In the rows, 128 means zero.
The rows below come in pairs that one turn or mirror swaps. Which row does each named row swap with?
The rows were stretched afterwards, more along some directions than others.
dovug: [145 133 104 110 126 137 133 135 125 139 152 130 152 105 118 148 143 140
 140 134 134 110  86 152 118  86 107 128 114 131 159 154]
tuf: [121 134 127  94 105 126 138 158 109 101 129 130 146 102 114 151 135 137
 144 133  98 115  95 147 113 109  89 119 126 116 164 135]
Pob: [109 108 125 107 128 108 140 158 109 134 119 122 127  98 106 152 120 127
 120 135 109 124  91 178 113 116  81 126 119 137 163 134]
Lum: [107 115 120 121 142 107 133 139 128 130 120 102 151 107 109 136 150 135
 157 121  94 144 105 148 143 123 103 122 132 103 121 137]
rom: [114 118 131 118 129 117 113 140 141 117 127 123 145 126 128 159 153 132
 134 140 118 131 128 158 132  93  99 119 139 138 144 155]
puv: [107 141  98 118 132 118 142 156 112 152 130 138 155  86 134 142 142 126
 149 126 106 141  93 146 133 114 115 131 119 106 138 118]
Lepa: [135 129 111 130 125 129 127 139 128 141 144 127 122 109 112 139 131 120
 146 137 107 119  99 166 106  71 105 157 121 152 150 140]
Piv: [121 105 130 119 103 115 119 134 110 123 115 114 115 109 116 147 147 126
 136 132 115 123 112 125 147 145 116 112 125 123 141 146]
puz: [138 145 125 131 117 127 112 154 125 127 140 120 138  87 126 136 107 129
 111 144 126 114 119 155 124  86 120 133 130 130 160 141]
tezem: [115 117  99 106 142 129 108 136 133 121 138 120 132 106  97 161 118 141
 153 136 129 137 106 152 120  95  99 141 136 137 166 139]
gol: [127  86 125 125 125 125 130 140 133 144 113 119 127  99 117 167 126 142
 134 125 134 109 108 148 136 116 105 130 153 105 177 128]
Sipa: [128  89 138 131 121 124 121 151 160 127 118 125 129  89 106 158 120 140
 144 141 103 114 103 148 121  69 109 148 149 126 166 120]
vur: [119 106 118 130 101 116 116 130 110 121 125 109 113 113 116 146 142 119
 133 126 118 122 106 130 144 138 125 112 120 124 146 147]
Gisu: [129 130 114 124 127 131 128 141 130 145 140 126 123 118 112 139 130 120
 148 136 109 124  98 166 104  77 108 160 120 155 154 142]
foz: [131 142 139 131 109 120 142 146 129 142 136 124 142 111 103 137 125 139
 142 125  97 126  80 138 125  93 121 162 130 107 150 130]
suf: [121 122 129 114 145 119 137 141 136 140 126  99 151 123 120 156 125 150
 140 128 125 130 104 160 146 107  84 153 133 114 146 132]
Kavor: [122 136 124  98 103 128 134 154 107 100 128 128 145 104 116 152 135 133
 150 128  97 118  98 142 115 108  94 121 126 118 163 137]
Vara: [114 112 101 113 139 133 107 132 136 121 139 115 126 110  99 159 111 143
 151 132 130 135 103 154 125  94  98 142 136 141 163 140]
buge: [147 132 108 121 126 134 129 130 125 139 150 135 154 104 118 151 144 139
 141 137 134 109  90 146 111  85 109 129 119 132 154 150]
rik: [112 124 111 126 147  97 133 145 128 140 126 104 157 100 101 135 142 133
 146 126  94 139 100 150 141 115 107 128 126 102 126 141]
doliv: [129 113 105 109 137 122 129 159 123 142 123 109 131 103 102 162 105 148
 131 148 133 128  96 161 117 106 100 117 134 103 170 148]
Tufam: [112  91 126 113 118 129 136 154 148 119 147 113 107 121 128 114 143 129
 140 122 108 115  94 163 130 113 113 137 134 150 142 126]
Pufak: [126 128 135 106 116 114 133 155 132 140 149 100 132 112 119 116 153 135
 145 137 115 104 114 144 149 117 122 122 140 131 141 158]
zod: [131 138 141 135 106 121 140 146 124 139 139 121 135 111 110 132 130 138
 141 121 101 129  79 141 128  97 120 152 129 102 150 131]
pesem: [129 126 151 122 122 116 122 132 134 132 108 117 140 106 113 138 149 143
 113 133 120 113  98 153 127 106  96 153 117 116 153 135]
piveb: [128 118 124  89 123 131 141 155 130 128 136 132 143 125 124 149 138 140
 145 139 129 135 100 112 136 114 107 130 132 123 145 136]
miko: [106 101 115 105 129 112 138 158 106 130 125 119 127 100 109 157 124 120
 123 129 116 124  94 174 109 113  90 127 120 139 167 135]
dad: [127 117 135 118 117 122 110 141 131 123 127 101 132 112 124 140 112 137
 143 127 110  99  89 134 144 105 112 164 125 124 158 142]
bote: [124 116 120  94 124 127 138 155 123 130 136 135 150 117 127 155 137 137
 149 142 123 135  98 114 137 114 109 128 131 121 144 139]
Defo: [121 128 127 123 144 122 145 141 137 137 126  96 143 136 119 148 119 148
 140 130 124 125 108 165 139 105  82 149 129 119 141 133]
Vupu: [123 108 102 106 135 125 126 160 117 138 125 116 133  94 103 164  99 144
 134 150 133 125  86 160 113 109 101 127 131 118 168 147]
Mugen: [141 150 128 124 112 131 112 151 117 131 140 120 139  84 125 139 106 132
 113 143 128 117 117 149 123  90 117 131 131 125 158 143]
Tup: [135 143 140 131 107 122 143 151 127 148 136 122 135 108 111 133 130 139
 144 120  97 130  82 140 131  95 124 154 129  99 147 133]
Poma: [131 137 113 123 125 128 136 140 128 148 140 130 121 114 109 135 132 121
 149 134 108 123  92 169 107  78 103 158 118 154 150 141]
leluv: [112  93 126 116 114 133 136 151 145 112 146 114 107 121 129 114 143 128
 139 122 114 115  98 160 129 114 118 137 133 152 146 121]
Gumuk: [121  89 122 123 126 125 134 143 135 143 112 119 130  96 111 167 119 143
 138 124 132 112 101 148 135 115 102 130 152 104 179 127]
fuv: [110 139  95 117 133 116 144 155 113 155 134 138 152  80 132 136 147 128
 148 133 107 135  96 148 131 114 115 130 121 108 136 117]
nik: [114 126 115 111 118 141 129 142 110 119 129 130 140  82 132 163 124 137
 147 151 133 122  92 145 127 110 102 131 128 148 160 140]
lofol: [125  83 131 121 123 125 131 139 139 143 115 117 129  98 110 165 127 142
 137 128 130 106 100 148 132 114 102 133 155 106 177 127]
gigiz: [110 112 118 127 138 108 130 135 128 127 120  98 152 107 104 141 140 135
 151 120  95 143 104 147 143 123 107 122 133 101 129 141]
Nafu: [138 147 104 131 113 136 130 143 127 137 149 130 127  93 115 140 118 142
 154 171 114 111  94 156 121  92 107 133 120 125 136 140]
roz: [117 119 105 111 137 128 108 132 137 116 132 115 130 114  97 165 112 142
 153 134 132 132 106 149 125  94  97 142 134 136 165 144]
Zegev: [124 139 123 100 104 130 132 153 107 102 130 132 146 100 123 156 132 138
 149 134 102 111  94 139 113 108 101 118 126 117 164 140]
Gos: [118 118  96 103 135 122 131 162 118 142 127 112 131 103 104 157 102 146
 142 152 125 129  85 161 115 109 101 126 129 116 161 149]
Rana: [105 145  93 110 131 120 144 161 112 153 133 135 148  84 126 130 140 125
 153 133 104 143  88 149 130 112 111 132 119 113 138 121]
sur: [101 122 132  96 125 121 124 143 113 138 132 113 128  79  95 130 141 140
 154 156  98 141  89 159 130 131  99 132 108 123 144 141]
Kefi: [130 123 154 116 124 117 122 133 138 141 115 117 145 103 113 139 153 149
 114 135 135 110  97 150 131 106  98 157 117 111 162 139]
zibu: [126  83 139 128 118 126 122 149 161 125 119 120 124  97 107 156 123 143
 147 142 108 117 101 146 123  74 109 147 155 121 165 117]
gukub: [141 134 108 113 131 130 129 132 127 140 148 137 151  92 117 142 148 137
 139 133 129 112  91 155 113  79 100 127 117 131 159 145]
Kar: [113 127 117 114 126 135 128 146 115 122 124 124 138  85 135 159 128 137
 150 150 128 117 101 144 135 111 107 133 131 148 158 142]
gakes: [137 147 129 129 118 126 117 155 121 128 139 125 137  86 125 138 106 131
 113 143 130 109 117 155 117  88 116 133 130 129 163 141]
Zedi: [130  83 143 125 116 126 126 154 155 131 118 127 124  93 107 164 122 143
 147 149 109 117 100 144 121  77 110 143 154 120 166 121]
birem: [126 142 123  95 107 127 135 159 108 107 133 130 151  97 114 154 134 138
 144 135 101 115  94 144 113 107  97 118 126 114 165 138]
veze: [125 140 127  96 102 130 137 152 110 106 132 136 143 102 119 153 134 136
 147 131 101 115  98 142 111 107  93 119 127 120 162 136]
rugiv: [127 126 138 109 114 113 129 152 133 142 151 102 136 115 120 119 152 134
 142 132 113 102 117 144 148 114 122 127 139 129 138 160]
sorag: [102 135  99 116 133 115 147 156 119 151 129 136 150  85 128 136 145 127
 149 127 104 138  94 149 133 116 110 128 122 105 138 116]
rur: [107 120 133 100 130 118 117 144 118 144 128 110 128  73  92 128 137 139
 157 153  94 143  90 160 133 125 104 139 111 120 147 138]
rog: [114 122 124 114 127 119 112 147 135 122 134 124 145 121 127 156 146 131
 132 139 119 135 121 157 135  99 102 120 132 144 140 159]
Sape: [138 116 134  99 123 127 121 138 151 149 133 124 138 122 130 168 129 151
 131 145 128 106 107 140 126  88 121 135 136 122 178 152]
tiri: [127 113 109 101 134 122 127 162 119 143 123 116 131  95 103 163  99 148
 134 153 126 128  89 164 114 110 101 125 134 116 167 148]
Rine: [108 109 116 109 128 112 137 154 110 130 118 115 132 100 110 157 121 123
 120 126 118 123  96 170 112 119  93 125 117 147 164 134]
Ditu: [118 101 126 128 111 111 117 130 119 119 115 114 113 120 120 150 145 122
 130 131 118 114 117 132 144 137 117 114 121 131 145 147]
suvu: [116 122 120 120 144 123 139 137 140 137 132  94 150 132 117 156 127 145
 138 126 135 129 106 159 144 101  90 148 130 117 149 133]
sokid: [125 117 135 117 118 123 109 140 134 130 125 102 134 112 123 145 110 135
 139 125 115 103  94 136 146 100 110 170 124 128 162 141]
Gamim: [147 131 149 101 120 136 113 121 138 139 121 119 150 101 118 154 146 144
 122 132 128 135 107 137 128 116 110 150 124 141 157 135]
pek: [140 144 104 135 112 130 129 143 124 137 149 128 127 104 117 146 112 146
 149 168 113 110  95 156 126  94 106 132 121 114 141 143]
dofaf: [134 123 156 123 122 118 119 129 134 141 109 117 137 106 118 139 151 146
 117 141 126 112  99 147 126 109 101 150 118 114 151 135]
gope: [144 146 101 136 110 138 136 148 124 136 150 128 124  99 112 142 110 145
 152 162 118 114  88 155 122  93 112 133 118 118 141 134]
muz: [108 117 117 126 143 105 133 140 130 133 126  98 151 113 106 137 145 131
 155 120  97 143 106 148 143 117 110 129 132 104 123 141]
pirim: [105  87 133 117 115 129 135 144 148 115 141 110 109 129 130 117 151 129
 145 122 113 115  98 160 137 115 112 141 134 149 141 127]
Pinu: [142 136  93 136 114 137 126 144 130 134 155 130 126 102 117 146 110 139
 150 160 117 114  99 153 122  83 114 134 123 123 141 137]
Vir: [119 119  98 110 135 136 112 135 138 120 144 120 136 114  98 158 114 140
 148 130 133 141  98 150 124  90  98 143 132 138 158 135]
tid: [145 144  99 138 114 139 131 143 125 135 151 132 127  98 116 147 111 147
 146 165 118 111  95 155 117  90 108 133 122 123 142 132]
Rivi: [121 102 123 128 103 120 113 131 115 117 120 113 113 116 119 145 142 117
 131 119 121 124 111 128 145 141 125 114 122 134 144 145]
nemam: [135 149 121 130 120 129 114 150 121 129 137 124 137  89 126 142 105 126
 111 142 131 116 119 155 119  84 115 136 128 131 161 140]
tik: [127 128 142 109 120 112 131 152 135 143 147 101 135 109 123 116 154 137
 144 132 118 101 115 144 150 118 124 126 137 129 140 156]
Lodu: [112 126 115 115 124 138 128 145 110 119 125 123 142  85 132 166 124 134
 143 144 133 124  98 141 132 113 106 130 129 141 160 144]
bito: [148 126 147  96 117 132 114 125 130 137 123 119 145 109 125 156 149 143
 115 134 136 130 112 134 133 123 108 145 119 137 157 144]
fof: [103 112 142  99 122 118 122 143 117 139 121 113 127  79  90 136 141 137
 152 156  95 137  90 160 132 127  93 131 113 122 147 142]
ruku: [129 118 129 111 122 124 106 140 133 123 125 101 137 108 122 145 108 136
 140 130 112 105  95 136 143  98 103 166 125 131 162 140]
razu: [145 128 148 103 119 133 117 121 142 141 121 120 145 108 121 155 147 141
 114 129 137 130 110 143 131 114 112 151 119 139 162 140]
tuz: [124  85 129 123 125 125 125 135 145 136 113 115 137  96 111 165 130 142
 136 122 127 113 109 148 137 111 106 131 155 108 178 130]
Tifu: [117 125 123 121 146 117 139 138 134 139 123  95 150 131 123 161 126 148
 144 126 128 125 112 162 142 105  89 151 134 115 146 137]
ded: [133 111 135 117 106 140 121 139 126 136 157  99 120  91  93 121 126 125
 130 154 127 129  79 151 127 106 108 137 125 139 139 145]
ritor: [123 116 127 115 126 121 108 142 133 125 126  97 139 111 121 147 109 136
 142 127 115 105  94 139 148  96 105 166 125 126 163 141]
pavi: [135 115 131 113 106 139 122 144 121 142 159 102 125  88  95 120 123 127
 132 153 129 129  68 150 128 109 114 144 121 140 142 145]
bog: [109 126 133 101 123 114 123 145 116 136 129 115 124  81  92 126 133 136
 155 153  91 138  87 161 128 125  98 135 104 123 143 142]
Logek: [118 100 124 129 109 116 116 131 112 127 120 108 111 117 123 146 146 122
 132 129 120 118 114 129 146 142 124 114 119 130 143 146]
paval: [127 110 124  98 125 128 136 152 136 131 139 135 145 124 128 153 139 137
 147 140 125 136 102 112 138 107 114 134 136 123 139 132]
rof: [129 125 141 106 114 113 135 153 135 145 147 102 133 111 118 117 155 137
 144 131 112 104 110 148 150 122 121 127 137 130 141 155]
zalop: [114 107 119 106 127 111 139 155 103 134 123 117 126 101 113 151 117 126
 120 129 113 123  93 173 111 122  90 127 118 137 161 134]
vam: [126 117 132 118 126 119 106 144 132 128 125  97 135 110 120 141 109 134
 137 127 110 104  95 141 145  99 108 164 125 123 162 141]
sok: [142 114 130 101 126 123 119 137 151 147 140 130 140 117 130 169 129 145
 117 146 136  99 109 138 121  86 120 138 136 128 178 156]
geza: [134 114 132 102 127 120 118 137 152 149 141 125 142 118 132 169 135 151
 126 156 135  96 104 142 125  86 118 141 134 126 179 157]

vur swaps with pek
pavi swaps with rom
Logek swaps with tid
ded swaps with rog
foz swaps with Sape
Zedi swaps with paval
Piv swaps with Pinu

